One turn sends every row of this set to another row. A few are shown first. Where does it send the rows asked after them?
K892: [ 0.66  0.81 -0.21  0.69 -0.80 -2.09  0.11 -2.15  2.25  1.75  1.46 -0.11
  1.49  0.25 -1.27  1.98 -0.74  0.67 -1.50  0.43 -2.03  2.04 -3.91  0.45]
K596: [-1.14 -0.33 -1.75  0.19  2.20  0.45  0.00  2.09 -1.18  0.75 -0.55  3.37
 -1.92 -1.24 -0.58  1.34 -1.13 -0.24 -2.33  0.65  1.46  3.12  3.70  0.71]
K866: [-1.32 -2.23  1.97 -0.07 -0.88 -0.63  1.17 -0.51 -0.96  4.63 -0.10 -0.34
  2.19  1.36  1.21  0.91 -1.04 -0.71 -0.69  4.15  1.21  4.54  2.81  0.37]
K453: [-1.07  1.30 -1.21 -0.09  0.56  2.39  0.29  0.65 -3.52  0.19 -1.12 -0.35
 -0.22 -1.26  1.75 -0.72 -0.98 -1.91 -1.63  1.32  0.17  3.76  3.67  0.46]
K252: [-1.31 -1.75 -0.81  0.72 -0.37 -0.21  0.80 -0.45 -0.04 -0.73 -0.44 -0.71
 -0.78  2.41  2.43  1.06 -1.02 -0.60 -0.71 -1.20 -0.18 -2.84  3.02 -1.47]
K643: [-1.29 -2.83  1.65 -0.03 -0.25 -1.68  1.20 -0.05  0.35  4.95  0.48  1.29
  1.47  1.35  0.06  1.67 -1.38 -0.02 -1.30  3.74  1.76  4.24  2.63  0.19]
K268: [-0.16 -0.34 -0.24  1.50 -0.42 -1.72 -0.48 -0.30  1.12  1.82 -0.61  0.97
  0.93  0.74 -1.08  3.46  0.57  0.99  0.16  0.91 -2.29  1.90 -2.91  2.94]
K447: [-0.23  1.75 -1.69 -1.00  1.22  0.53  0.76 -0.31 -0.53  0.51  1.89  0.93
 -0.84 -1.73 -0.03 -1.00 -2.80 -1.03 -3.96  0.24  1.36  3.46  2.63 -2.22]
K301: [-1.15 -1.47 -0.83  0.53 -0.54 -0.34  1.03 -0.82  0.18 -0.81  0.12 -0.99
 -0.60  2.27  2.36  0.71 -1.33 -0.73 -1.13 -1.35 -0.18 -2.75  2.73 -1.96]
K117: [ 0.15  1.03  0.16  1.01 -1.58 -0.48  0.02 -1.84 -0.13  1.38 -0.44 -1.92
  2.37  0.52  0.54  1.60  0.21 -0.19  0.11  1.16 -2.96  2.39 -3.28  1.95]
K79: [-1.24 -1.74 -0.94  0.54 -0.21 -0.70  0.85 -0.57  0.59 -0.68  0.07 -0.31
 -1.11  2.45  2.05  1.23 -1.33 -0.33 -1.17 -1.40  0.16 -2.97  2.92 -1.77]
K355: [-1.75 -0.23 -1.75  0.40 -1.39  0.39  1.51 -3.42  0.90 -0.20 -0.57  0.51
 -1.26 -2.79 -0.11  2.07 -0.40 -0.87  3.00 -0.58  1.66  2.61  0.21  3.85]
K816: [-1.27  0.00 -1.90  0.05 -1.22 -0.60  1.72 -4.00  2.59 -0.03  1.01  1.20
 -1.60 -2.98 -0.96  1.74 -1.35 -0.34  1.58 -1.15  2.41  2.48 -0.50  2.41]
K641: [-1.31  0.78 -1.61  0.02 -1.96  0.56  1.87 -4.99  1.37 -0.35  0.70 -0.93
 -0.58 -3.03  0.23  0.74 -1.23 -1.40  2.11 -0.76  1.70  2.79 -0.41  2.34]
K276: [-0.84 -1.89  1.77 -0.47 -0.73 -1.33  1.44 -1.21  0.32  4.75  1.48 -0.19
  2.04  1.19  0.61  0.37 -2.00 -0.60 -1.90  3.74  1.70  4.50  2.27 -1.02]

K79 moves to K252
K117 moves to K892
Where do these go?
K276 moves to K643
K453 moves to K447
K641 moves to K816

